In the data rows, 500 means zero.
Here is a table of points, one per row:
[460, 353, 424, 398, 081, 559, 421, 501, 464, 504, 661, 508, 661, 479, 490, 590, 676, 637, 626, 471, 756, 671, 431, 509, 438, 558, 606, 439, 446, 480, 363, 500]
[461, 385, 323, 600, 502, 520, 478, 434, 467, 447, 592, 395, 713, 466, 697, 596, 492, 409, 453, 520, 422, 415, 419, 520, 480, 421, 393, 399, 414, 415, 515, 686]
[495, 800, 507, 432, 267, 362, 448, 447, 481, 484, 671, 478, 548, 454, 493, 463, 405, 388, 389, 462, 484, 601, 809, 556, 414, 472, 491, 460, 497, 752, 625, 444]
[872, 526, 810, 371, 625, 408, 491, 548, 584, 438, 462, 449, 537, 429, 886, 492, 409, 438, 482, 414, 725, 633, 465, 444, 408, 666, 433, 433, 412, 447, 515, 237]
[515, 435, 308, 405, 641, 615, 802, 738, 711, 473, 445, 455, 374, 462, 422, 435, 415, 423, 471, 360, 440, 479, 386, 333, 464, 552, 479, 467, 750, 545, 432, 637]
[469, 339, 516, 412, 414, 408, 829, 456, 506, 488, 449, 406, 350, 364, 414, 410, 426, 431, 425, 562, 451, 452, 736, 364, 461, 526, 444, 560, 734, 438, 411, 395]
[433, 646, 531, 449, 569, 201, 470, 442, 444, 462, 484, 724, 552, 488, 473, 686, 591, 500, 405, 462, 425, 411, 432, 225, 439, 621, 401, 440, 397, 417, 407, 508]
[460, 553, 455, 473, 347, 530, 477, 459, 460, 590, 392, 490, 495, 413, 409, 719, 677, 424, 461, 448, 459, 463, 486, 612, 803, 460, 520, 475, 447, 425, 474, 425]
[490, 374, 341, 376, 481, 585, 452, 507, 405, 561, 688, 458, 558, 466, 405, 535, 631, 717, 579, 434, 706, 799, 538, 550, 421, 451, 591, 471, 437, 367, 457, 480]
[447, 405, 717, 401, 397, 463, 380, 728, 795, 698, 443, 502, 430, 496, 394, 450, 440, 454, 438, 702, 449, 456, 470, 461, 417, 402, 449, 510, 728, 510, 427, 437]
[410, 433, 423, 429, 472, 543, 800, 384, 440, 644, 359, 413, 391, 878, 477, 517, 539, 682, 689, 469, 509, 465, 739, 470, 420, 562, 441, 441, 468, 749, 658, 405]
[398, 629, 399, 488, 411, 540, 389, 423, 427, 474, 677, 466, 570, 459, 624, 415, 411, 438, 457, 410, 511, 472, 825, 328, 475, 612, 446, 579, 804, 447, 435, 822]
[758, 596, 576, 489, 621, 652, 462, 518, 412, 683, 424, 444, 356, 736, 457, 382, 522, 416, 450, 793, 477, 335, 458, 469, 512, 709, 696, 655, 438, 467, 371, 538]
[449, 412, 373, 714, 540, 167, 445, 612, 576, 364, 397, 419, 535, 485, 578, 381, 442, 442, 379, 455, 497, 477, 465, 450, 657, 405, 493, 457, 416, 602, 773, 458]
[482, 480, 617, 831, 608, 472, 451, 487, 417, 549, 416, 853, 490, 538, 509, 669, 553, 448, 446, 399, 427, 482, 509, 416, 416, 550, 502, 471, 504, 389, 509, 443]
[467, 403, 808, 445, 576, 602, 387, 486, 496, 454, 476, 452, 485, 407, 459, 506, 624, 740, 705, 438, 429, 408, 436, 490, 559, 452, 408, 519, 567, 724, 601, 536]
[442, 734, 523, 371, 521, 237, 461, 432, 398, 498, 722, 436, 352, 484, 373, 416, 414, 438, 621, 441, 452, 390, 333, 397, 568, 304, 414, 442, 554, 683, 610, 533]
[416, 465, 434, 479, 452, 405, 734, 799, 700, 326, 412, 470, 509, 402, 461, 458, 439, 474, 458, 685, 471, 480, 490, 329, 429, 347, 493, 875, 449, 446, 416, 696]
[519, 469, 440, 775, 493, 478, 453, 478, 476, 561, 527, 445, 413, 387, 460, 600, 732, 735, 577, 483, 433, 445, 405, 824, 413, 595, 442, 505, 678, 698, 557, 557]
[485, 424, 380, 767, 716, 621, 414, 491, 528, 456, 461, 439, 419, 445, 379, 441, 394, 452, 730, 421, 494, 477, 454, 514, 493, 507, 444, 466, 541, 724, 533, 472]
[410, 858, 591, 398, 499, 667, 514, 470, 395, 437, 344, 426, 599, 434, 628, 557, 495, 470, 435, 480, 424, 491, 424, 586, 738, 544, 568, 383, 446, 462, 364, 398]
[423, 480, 455, 417, 590, 376, 564, 585, 670, 345, 459, 505, 477, 472, 504, 444, 496, 661, 805, 508, 421, 404, 531, 697, 769, 384, 957, 410, 425, 343, 444, 544]
[446, 479, 551, 431, 485, 633, 854, 668, 703, 674, 454, 509, 723, 483, 453, 490, 443, 429, 458, 557, 494, 412, 488, 653, 391, 161, 437, 659, 714, 456, 424, 430]
[636, 695, 493, 433, 642, 377, 447, 453, 399, 505, 719, 529, 551, 431, 634, 412, 444, 434, 422, 455, 479, 506, 826, 578, 427, 443, 459, 480, 618, 625, 509, 527]
[484, 463, 644, 552, 544, 554, 423, 566, 691, 451, 469, 395, 578, 463, 424, 770, 683, 492, 450, 465, 434, 442, 484, 460, 492, 599, 384, 425, 392, 422, 494, 583]
[413, 435, 485, 396, 711, 418, 377, 766, 731, 651, 434, 460, 540, 485, 430, 451, 433, 455, 451, 757, 428, 489, 461, 606, 403, 559, 440, 513, 742, 505, 446, 410]
[406, 414, 692, 689, 379, 513, 481, 421, 428, 476, 389, 409, 590, 468, 583, 336, 413, 425, 430, 420, 437, 464, 467, 553, 491, 595, 433, 424, 436, 402, 467, 280]
[469, 465, 432, 538, 607, 550, 622, 455, 451, 552, 712, 435, 394, 475, 421, 616, 759, 631, 536, 560, 761, 767, 534, 282, 491, 399, 617, 429, 429, 367, 524, 367]
[538, 715, 246, 362, 312, 307, 449, 419, 477, 510, 428, 756, 481, 392, 393, 456, 577, 699, 765, 384, 433, 434, 475, 459, 400, 610, 435, 481, 410, 337, 493, 440]
[472, 515, 555, 430, 488, 809, 402, 573, 508, 520, 400, 452, 524, 443, 461, 406, 418, 452, 407, 390, 458, 399, 453, 550, 478, 311, 441, 431, 376, 454, 708, 635]
[809, 526, 249, 385, 716, 487, 428, 367, 462, 530, 440, 421, 665, 779, 468, 417, 442, 468, 482, 686, 459, 509, 453, 539, 588, 625, 404, 811, 574, 426, 423, 522]
[431, 474, 730, 483, 596, 262, 521, 432, 435, 682, 638, 477, 769, 487, 408, 437, 553, 678, 673, 419, 740, 758, 397, 513, 435, 562, 673, 473, 413, 456, 351, 646]
[855, 485, 467, 462, 281, 494, 431, 374, 401, 363, 385, 483, 528, 775, 414, 469, 433, 444, 417, 634, 427, 470, 387, 522, 681, 249, 733, 624, 493, 458, 386, 763]
[460, 385, 606, 407, 506, 498, 784, 440, 448, 491, 451, 518, 402, 808, 430, 580, 629, 640, 625, 443, 403, 501, 762, 751, 428, 767, 429, 452, 382, 595, 728, 873]
[440, 405, 547, 398, 584, 443, 410, 429, 438, 401, 595, 367, 512, 477, 449, 797, 665, 488, 414, 419, 687, 563, 436, 493, 370, 549, 799, 470, 458, 470, 428, 474]
[637, 700, 482, 446, 598, 651, 443, 421, 437, 468, 653, 496, 531, 473, 532, 437, 432, 442, 424, 418, 487, 755, 731, 341, 451, 197, 459, 470, 622, 625, 479, 486]
[472, 492, 219, 480, 599, 515, 426, 424, 458, 282, 419, 792, 479, 488, 465, 722, 675, 549, 432, 426, 465, 363, 483, 327, 420, 441, 431, 473, 446, 461, 420, 381]
[427, 719, 525, 453, 390, 652, 446, 506, 576, 552, 476, 475, 000, 482, 919, 450, 419, 449, 457, 463, 747, 682, 402, 667, 407, 417, 418, 478, 420, 418, 459, 623]
[775, 521, 669, 526, 230, 511, 450, 465, 367, 298, 462, 403, 423, 771, 398, 424, 471, 432, 450, 657, 470, 475, 423, 540, 661, 609, 447, 800, 593, 368, 483, 314]
[474, 451, 437, 668, 477, 561, 435, 630, 568, 336, 423, 430, 518, 469, 421, 386, 388, 422, 408, 409, 477, 461, 478, 757, 373, 514, 427, 387, 375, 431, 507, 536]
[463, 411, 489, 623, 391, 448, 438, 534, 502, 833, 398, 446, 491, 461, 679, 362, 431, 422, 445, 437, 408, 454, 450, 364, 476, 518, 468, 438, 386, 432, 534, 505]
[460, 396, 466, 564, 537, 421, 469, 407, 396, 950, 436, 452, 431, 416, 559, 657, 428, 459, 418, 445, 464, 445, 459, 639, 816, 509, 538, 463, 414, 440, 375, 503]
[494, 431, 574, 757, 326, 578, 474, 449, 439, 394, 678, 444, 564, 457, 463, 512, 475, 651, 770, 511, 415, 422, 417, 302, 418, 450, 455, 448, 498, 715, 721, 297]
[454, 424, 415, 635, 522, 544, 450, 699, 685, 491, 497, 514, 604, 504, 700, 407, 441, 455, 406, 402, 477, 478, 452, 572, 853, 562, 447, 471, 417, 602, 707, 388]
[406, 419, 485, 394, 649, 617, 559, 355, 408, 415, 367, 853, 573, 431, 384, 344, 385, 386, 427, 835, 775, 708, 421, 500, 473, 616, 428, 403, 515, 630, 808, 559]
[385, 492, 501, 508, 541, 763, 491, 407, 446, 432, 764, 472, 453, 406, 424, 422, 354, 433, 412, 644, 396, 393, 454, 465, 454, 752, 771, 709, 396, 439, 409, 381]
[433, 390, 587, 562, 562, 484, 469, 416, 393, 308, 453, 882, 487, 532, 596, 580, 489, 447, 443, 442, 420, 443, 466, 524, 430, 385, 416, 430, 431, 440, 322, 427]
There is one direction along which these points spread out most. How far along it is each point below, from 0 to 99? 50 is the average, and the first point above lies past it. One standard deviation of the points above along it is 16.
[460, 396, 466, 564, 537, 421, 469, 407, 396, 950, 436, 452, 431, 416, 559, 657, 428, 459, 418, 445, 464, 445, 459, 639, 816, 509, 538, 463, 414, 440, 375, 503] 51
[385, 492, 501, 508, 541, 763, 491, 407, 446, 432, 764, 472, 453, 406, 424, 422, 354, 433, 412, 644, 396, 393, 454, 465, 454, 752, 771, 709, 396, 439, 409, 381] 43
[454, 424, 415, 635, 522, 544, 450, 699, 685, 491, 497, 514, 604, 504, 700, 407, 441, 455, 406, 402, 477, 478, 452, 572, 853, 562, 447, 471, 417, 602, 707, 388] 38
[431, 474, 730, 483, 596, 262, 521, 432, 435, 682, 638, 477, 769, 487, 408, 437, 553, 678, 673, 419, 740, 758, 397, 513, 435, 562, 673, 473, 413, 456, 351, 646] 80
[758, 596, 576, 489, 621, 652, 462, 518, 412, 683, 424, 444, 356, 736, 457, 382, 522, 416, 450, 793, 477, 335, 458, 469, 512, 709, 696, 655, 438, 467, 371, 538] 28
[410, 433, 423, 429, 472, 543, 800, 384, 440, 644, 359, 413, 391, 878, 477, 517, 539, 682, 689, 469, 509, 465, 739, 470, 420, 562, 441, 441, 468, 749, 658, 405] 59
[447, 405, 717, 401, 397, 463, 380, 728, 795, 698, 443, 502, 430, 496, 394, 450, 440, 454, 438, 702, 449, 456, 470, 461, 417, 402, 449, 510, 728, 510, 427, 437] 24
[494, 431, 574, 757, 326, 578, 474, 449, 439, 394, 678, 444, 564, 457, 463, 512, 475, 651, 770, 511, 415, 422, 417, 302, 418, 450, 455, 448, 498, 715, 721, 297] 65
[467, 403, 808, 445, 576, 602, 387, 486, 496, 454, 476, 452, 485, 407, 459, 506, 624, 740, 705, 438, 429, 408, 436, 490, 559, 452, 408, 519, 567, 724, 601, 536] 59
[433, 646, 531, 449, 569, 201, 470, 442, 444, 462, 484, 724, 552, 488, 473, 686, 591, 500, 405, 462, 425, 411, 432, 225, 439, 621, 401, 440, 397, 417, 407, 508] 64
[433, 390, 587, 562, 562, 484, 469, 416, 393, 308, 453, 882, 487, 532, 596, 580, 489, 447, 443, 442, 420, 443, 466, 524, 430, 385, 416, 430, 431, 440, 322, 427] 57
[855, 485, 467, 462, 281, 494, 431, 374, 401, 363, 385, 483, 528, 775, 414, 469, 433, 444, 417, 634, 427, 470, 387, 522, 681, 249, 733, 624, 493, 458, 386, 763] 33
